In the rows, zero is written as 128.
Rows swapped in pairs by one turn or mirror: which row each one swaps with
The rows were stretched afterwards, more along some directions than others.
kebu: [ 96  94 150 142 115 182 120 130 118 177 133 140 165 155 179 100 146 120
 164  88 104 148 125 155 113 147 113]
Dos: [ 79 104 152 150 115 137 135 144 128 166 135 121 136 158 148 105 121 130
 132 131 149 148 146 118  93 147 141]
Vilu: [ 73 123 135 148 107 165 116  88 109 155 120 154 172 145 137  93 144 104
 123  99 111 119 109 164 116 138  99]
muze: [144  97 119 105 118 149 130 148 154  97 134 124 124 131 133  94 150 130
 142 105 115 151 135 107  66 169 134]
roga: [178 136 137 116 120 118 129 107 142  99 128 125 106 159 123  92  99 115
 116 125 134 132 114 121  95 138 144]
dutar: [129 115 132 122 124 102  99 172 135 142 126 112 122 126 139 120 137 101
 144 124 102 136 132 116 136 120 151]
Ven: [112 147 117 132 136 132 113 159 124 115 148 114 117 141  72 174 129  88
 137 115  95 116 112 120 126 117 126]
betus: [122  89 122 138 114 137 113 119 108 126 102  92 108 118 101 150 132 143
 124 109 115 132 128 136 131 124 119]
zipe: [111 101 117 113 148 150 145 129 105 134  97 132 128 133 126 149 132 152
 127 169 162 126 133 136 136 134 139]
sivi: [109 132 146 100 142 141 136 123 120 145 148 138 158 135 139 118 135 126
 139 156 127 134 137 140 181 158 169]
tizuv: [122 108 129 133 136 112 113 150 112 148 109 106 122 119 154 106 143 115
 157 131 114 135 144 121 150 134 138]
gudu: [161 115 142 117 168 111 106 123 165  97 138 118  92 168 128 101 113 183
 116 158 139 154 145 119 110 131 144]
Tulo: [151 124 145 109 134 101 112  97 160 102 137 144 114 160 123  53 117 158
 139 124 136 150 130 143  91 131 105]
bodi: [112 117 143 146  92 127  96 120 164  99 107 136 162 163 150  60 122 122
 137 106 106 151 149 123  60 161 102]
Nabo: [ 91 157 127 144 144 133 142 132 128 131  98 107 159 134 150 164 168 115
 136 106 137 135 132 132 143 143 111]
pozaf: [122 132 122 112 141  87 102 158 130 132 119 105 125 121 127 124 126  98
 139 131 112 139 146  97 156 129 156]
saved: [123 138 119  99 143 135 138 102 144 119 118 160 159 124 146  82 162 121
 123 152 127 123 139 133 116 165 133]
refuv: [112 127 150 155 121 159 112 128 157  94 110 147 164 148 106 103 155 100
 128 111 104 145 139 145 102 140  95]
rovi: [143 119 139 109 184 129 148 119 149  88 100 117 118 124 114 132 110 156
  94 165 148 131 128 108 122 165 150]
Paza: [111 148 123 124 109 145 165  76  90 141 138 182 167  95 127 140 130  89
 115 150 137 139 113 141 155 157 140]
Zozo: [103 120 142 126 167 140 117 139 134 101 114 115 108 159 134 165 133 159
 100 148 174 136 132  91 114 152 139]
vibi: [111 125 122 105 140 130 123 120 135 123 116 139 135 141 128 109 131 151
 134 122  93 127  90 140 136 104 125]
Kizug: [116 106 142 129 146 142 114 153 144 116 140 126 143 173 153  90 160 109
 130 135 124 143 143 115 114 191 145]
Bep: [113 136 156 142 118 133  99 127 114 150 140 142 160 119 139 134 102  95
 145 114 126 150 132 126 144 132 122]
Lidob: [ 86 121 144 120 116 160 140 130 133 126  84 152 165 137 192 115 133 154
 146 114 162 143 142 128 108 163 138]
bafim: [107 110 161 160 133 131  93 110 119 135 136 125 136 128 121 128 105 121
 142 115 139 156 141 136 139 123  98]
vuz: [156  93 143 112 146 155 105 134 143 133 150 129 123 143 122 111 138 117
 113 122 115 137 158 112 106 156 126]
dugo: [168 151  93 135 180 131 156 121 116  94 128  83 104 119 129 168 161 151
 127 113 151 109 129 127 122 142 129]
Dis: [101 118 152 144 113 128  87 119 118 147 131 136 150 127 139 118  96 113
 141 109 131 162 138 122 123 138  94]
zop: [104 149 143 172 125  99  99 150 149 109 120 128 130 147 114  80 137 146
 156 148  97 111 144 156 127 124 127]
rok: [123 112 116 106 120 154 153  90  94 144 154 168 150 109 132 133 109 114
 106 154 146 151 104 129 138 174 133]
vov: [118 119 132  82 149 144 157 113 114 145 160 137 162 128 138 139 138 125
 124 151 139 127 123 127 166 156 177]
lov: [131 132 113 114 102 112 123  97 108 114 106 102 161 111 134 155 124  78
 101  98 127 120 137 116 141 141 143]
Loti: [124 129 154 103 155 134 146 125 148 136 146 147 156 140 133 130 130 151
 142 166 145 148 118 137 173 146 171]
fedaf: [139 126 102 117 130 143 165  75  82 129 144 156 136  90 127 144 133  96
 102 150 136 140  89 135 146 161 139]
ropi: [ 99 109 152 148 159 129  98 159 151 124 129 135 135 167  81 117 144 124
 120 148 113 142 129 144 133 153 127]
pilun: [120 111 112 106 124 157 159  92  95 141 150 171 154  91 126 141 111 109
 116 146 142 145 108 126 159 161 139]
vik: [ 91 128 147 136 174 144  91 176 167 130 137 100 131 152 127 153 155 187
 167 145 146 129 168 143 130 125 128]
nadug: [115 105 124 128 135 118 107 149 119 143 101  95 110 144 125 157 140 177
 130 122 128 142 145 143 132 115 127]
Beza: [102 133 163 159 120 134  93 105 129 130 135 136 139 123 134  96 100 136
 158 103 129 142 139 144 130 117  82]
Rire: [149 120 110 120 143 153 151 145 120 107 122  97 113 145 113 191 129 140
 112 136 126 118 110 124 103 155 126]
zat: [127 154 146  98 151 162 133 105 123 107 111 115 131 153 164 128 131 156
 125 110 146 121 126 118 136 131 138]
goro: [103 162 105 143 126 141 137 125 152 142 143 128 137 112 127 163 157 171
 161 107 139 131 146 154 132  93 104]
ledun: [155 100 147 111 138 124 136 127 158 121 131 140 121 116  98 131 106 161
 133 142 134 142 114 112  97 140 119]
mef: [161 158 121 126 117 130 164 132 122 128 130 113 130 135 109 142 139 111
 145  93 125 109 125 145 106 117 110]
Dab: [106 132 161 149 130 119  96 122 128 134 143 134 145 119 136 124 109 146
 162 114 133 148 135 142 137 122 109]
Sur: [127 126 115 149 159  93 109 157 131 100  99 108  88 143  96 124 155 169
 115 164 113 111 132 118 135 118 134]
ruf: [109 125 164 135 175 157 121 108 166 113 104 127 137 166 138  83 116 197
 127 137 152 141 138 147 113 135 118]
lol: [120 105 113 149 143 111 108 118 115 142 108  94 104 121  98 152 142 171
 126 124 105 131 142 155 149  90 103]
tisod: [158 114 111  94 143 108 116 134 119 118 152  91 143 124 131 125 140 107
 121 154 107 139 129  97 147 162 184]
mut: [109 155 128 136 176 107 137  98 126  99  83 114 122 130 178  96 159 166
 125 134 175 140 156 116 124 178 123]
Fike: [125 120 129 135 120 130 101 131 105 133 109  92 113 126  98 173 136 130
 116 110 115 131 134 141 154 109 129]
topug: [123 118 146 101 146 138 152 117 131 150 148 134 147 132 144 130 125 156
 139 142 153 131 132 148 170 135 155]
Zum: [140  93 108 122 148 119 127 139 100 134 115  80  84 117 110 153 149 160
 119 132 140 138 133 138 109 130 124]
bamok: [110 149 129 124 115 150 134 132 123 123 118 115 149 137 138 126 129 106
 167 135 107 132 135 144 152 113 104]
mor: [119 103 149 129 165 114 116 160 121 131 118  96 107 170 129 130 122 182
 115 161 154 128 154 113 135 116 160]
ridu: [ 74 141 120 120 130 141 140 134 134 129 141 148 143 136 140 126 141 152
 150 133 106 130 105 141  96 143 128]
ror: [171 117 121 104 135 113 110 100 140 102 131 118  99 147 120  90  97 129
 110 113 138 139 133 115 116 133 138]
vari: [120 102 142 131 146 135  95 124 121 135 149 126 128 115 118 138 101 116
 142 113 129 152 136 113 133 143 125]
dus: [143 102 144 107 138 127 112 168 141 139 136 141 148 159 104 152 110 113
 125 116 113 118 102 125 128 140 160]
nev: [112 108 153 145 140 113  95 126 116 137 145 137 115 127 110 117  98 133
 139 123 132 147 135 136 132 114 125]
koge: [124 116 133 143  96 162 156 120 134 144 137 158 133 123 159  65 128 158
 172 142 135 133 128 161  71 152 112]
Safeg: [162  99 137  93 149 102 100 127 160 110 126 128 105 174 130  84 105 165
 119 127 132 153 137 115 101 140 139]
zav: [145 105 109 105 128 143 172  95  93 133 142 170 136  93 112 128 106  95
  98 157 139 140  99 129 128 161 140]
Tibe: [146 118 105 115 130 140 167 100  95 129 147 153 128  91 100 147 113 101
  84 164 141 134  97 122 135 156 151]
Dasit: [128 116 123 114 151 113 153 144 138 127 127 136 128 141 129 183 141 153
 118 143 156 151 121  91 140 136 152]
Mape: [118 127 112 132 124  81 102 151 113 145 128 113 125 122 127 121 130  85
 137 109  92 131 131 118 153 109 147]
per: [114 118 158 103 151 135  81 116 152 120 124 141 163 153 153  98 135 163
 155 133 124 145 118 135 125 146 147]
Bibov: [137 122 132 115 108 159 102 158 131 108 148 108 134 158 127 153 116  74
 133 113 100 119 116 135 121 142 147]
dup: [ 98 135 129 124 118 116 103 167 125 140 127 114 140 131 143 128 141  88
 161 116  99 129 137 117 135 111 135]
tig: [114 118 155  98 163 141 143 124 118 136 145 131 143 142 136 158 125 143
 117 149 146 144 133 127 181 148 170]
vul: [115 105 106 131 114 122 101 162 123 136 128 110 123 146  74 135 129 106
 110 115  96 116 124 118 131  94 144]
sunad: [135  90 116 123 125 147 145 114 136 125 142 143 122  95 129  81 132 132
 148 122 144 135 161 126 104 144 120]
gifa: [107 101 152 121 146 103 123 134 127 124 125 136 132 158 113 104 112 129
 101 155 132 133 154  95  95 160 136]
podin: [130 122 119 105 144 123 161  73  86 133 137 165 129  88 109 146 115 125
  98 147 144 137  98 136 156 139 144]
dube: [154 172 140 123 134 141 148 133 135 137 160 137 145 104 107 175 148 112
 153 119 115 114 105 154 143 110 140]
Pag: [106 119 132 107 121 130 146 113 117 136 138 149 125 136 134 119 142 117
 128 128 101 127  91 111 126 154 124]
momu: [102 136 128 111 125 144 148  68 101 112 117 145 164 118 150  90 144 101
 102 126 143 138 150 107 112 189 143]

gifa pairs with ridu
bamok pairs with tisod
Dis pairs with rok
Rire pairs with bodi
Beza pairs with Tibe
pilun pairs with Bep
tig pairs with Mape
dugo pairs with refuv
Loti pairs with tizuv

Rows swapped in pairs by one turn or mirror: which row each one swaps with
The rows were stretched afterwards, more along some directions than others.
doziv: [141 102 102 136 141 103 122 134 102 100 113 135 115 142 108 114 148 107
  95 127 114]
Rabeg: [105 116 158 130 137 124 122 126 139 118 125 147 123 135 119 159 108 126
 133 137 100]
Gev: [136 116 113 147 103 107 130 130 115 126 138 139 156 116 121 108 149 110
 106 150 149]
lisop: [119 112 151 113 153 131 134 159 135 134 133 148  97 137 144 128 119 137
  95 138  84]
lideg: [108  99 153 118 134 128 117 108 134  91 117 119 111 156 136 113 122 107
 110 112 117]
bopu: [131 102  90  82 179 125 151 113 130 138 153 145 112 138 139  97 144 117
 114 139 152]
vazab: [137 148 115  83 160 122 119 128 112  98 105 145  98 150 153 142  89 113
 136 149 110]
Tirug: [122 104  69 115 135 129 123 135 112 116 102 106  78 156 119 120 139 115
 128 121  98]
lorav: [ 81 122 121 116 151 161 138 137 138 142 126 102  89 131 128 133 138 121
 121 112 120]
rubi: [103 107 139 108 136 116 132 108 130 121 123 130 151 115 138 135 110 108
 121 144 127]
doz: [148 145 104 120 168 138 114 138  99 128  93 125 120 147 129 142 124 119
 147 127 129]
Vinut: [112 117  95  86 142 128 159 111 137 125 142 153 104 148 150 122 128  99
 112 131 137]
Zipav: [119 134 134 104 151 142 138 105 127 124  96 128 109 150 108 129 149 103
 109 140 156]
Tun: [119 127 116 153 135 111 109 136 135 133 128 112 113 135 122 110 125 122
 109 100 159]
doda: [117 112  99 104 167 129 157 112  98 115 100 165 135 134 155 134 139  99
 134 141 108]
gike: [111 133 109  86 141 142 128 124 124 111 114  69  71 151 147 127 129 107
 109 104 110]
Pib: [121 135 148 124 121 138 118 145 156 151 137 109 105 130 127 112 143 141
 113 120 143]
Das: [120  99 135  87 156 125 132 131 171 117 122 123  90 153 118  97 138 119
 100 112 108]
Voz: [138 122 125 136 122 115 125 120 123 121 129 169 152 126 128 127 143  89
 110 143 143]
Saze: [137 124 128 123 151 107 120 133 141 145 137 161 133 120 120 114 147 113
 122 162 139]
febi: [113 138 117  94 168 111 134 119 146 101  90 124  71 165 127 121 103 117
 121 123 107]
Pozo: [127 146 134 106 138 127 100 158 144 132 153 109 103 131 142 128 119 119
 107 126 151]
repi: [103  93 138 135 140 112 111 133 156 126 135 127 114 131 116 117 115 119
  92  97 115]
Gater: [117 118  91  83 135 139 150 131 133 124 137 111 108 152 123 115 151 100
 136 107 149]
banek: [136 117 125  91 148 139 105 130 130  93 118  96  71 157 134 105 141 116
 101 115  73]
Nozud: [118 112 124 147 152 120 104 122 125 148 108 119 132 119 133 136 122 132
 102 127 121]
Pugi: [112 129 150  86 165 111 120 136 130  90 102 102  66 153 126 109 106 117
 121 118  82]
morun: [129 120  81 152 166 123 111 120 122 162 135 125 128 116 132 141 128 135
 131 150 121]
gego: [108 116  82  70 176 147 139 145 126 138 126 134  70 148 145 141 117 129
 117 134  78]
mov: [120 113 101  74 163 138 126 142 135 103 129 150  92 154 131 106 113 129
 122 111 107]
Tokam: [146 138 113  99 164 140 152 115 112 136 125 130 140 129 144 134 126  97
 112 150 165]
Gigik: [132 147  84 112 158 134 135 125 106 127 142 115 136 116 152 145 132 104
 147 156 157]
Luko: [117 119  93  91 175 142 126 131 112 122 126 166 114 134 149 139 137 115
 134 130 104]
vuzam: [ 86  99  99 148 151 123 139 107 104 128  88 124  86 140 106 131 131 116
 113 120 104]
Para: [128 106 104 132 164 137 134 105 111 137 109 147 144 145  97 120 152 127
 133 127 147]
buto: [137 107 101  90 183 138 158 114 153 127 141 133  91 147 135 111 133  97
 104 133 123]
Koga: [ 99 130 142  85 134 156 131 116 136 109 102 104  64 156 115 121 117 106
 100 126 114]
rugok: [ 97 107 134 109 168 129 168 154 147 137 132 132 107 126 124 130 123 121
 124 140 120]
vug: [124 115  72 110 164 109 149 122 126 118 112 144  86 153 132 121 139 100
 126 157 111]
nubut: [152 121  94 109 132 139 130 121 135 117 133 121 124 134 121 129 161 102
 127 180 133]
nele: [154 128 109 123 154 122 112 131 124 136 153 132 144 114 128 130 132 125
 137 167 119]
larun: [116 149 128 127 154 132 118 131 158 154 141 129  92 119 114 121 127 127
 104 134 132]
zegip: [144 115 120 135 145 117 100 147 126 160 124 118 131 123 127 136 121 136
 109 114 117]
rikiz: [131 132  97  76 179 133 143 115 111  93  97 132  77 162 163 117 121 107
 111 118  79]
nudok: [134 109  67 107 151 140 138 117 112 127 123 122 132 122 152 116 162  99
 113 145 148]
nusip: [138 124 117 120 144 144 153 138 121 118 127 128 131 128 123 127 126  97
 133 163 151]
Gena: [154 118 122 136 112 126  95 142 118 147 125 133 115 142 123 124 133 121
 118 139 123]
Defi: [106 136 145 106 150 126 123 118 123 139 106 117 118 124 155 137 104 119
 132 123 122]
peve: [131 131 128 118 162 130 157 112 114 103 101 160 128 134 149 154 100 103
 117 162 125]
Budal: [132 113 130 142 109 125 113 123 103  92  95 111 142 130 138 114 162  82
 110 135 133]
nuz: [107 120 104 136 167 103 100 157 125 138 156 114 120 118 146 139 108 143
 130 105 128]
Bira: [139 133  84  96 119 130 132 117 103 116 119 123 119 155 147 135 159  98
 122 115 134]

Tokam pairs with lorav
doziv pairs with Rabeg
nubut pairs with Pugi
gike pairs with Gigik
Pib pairs with bopu

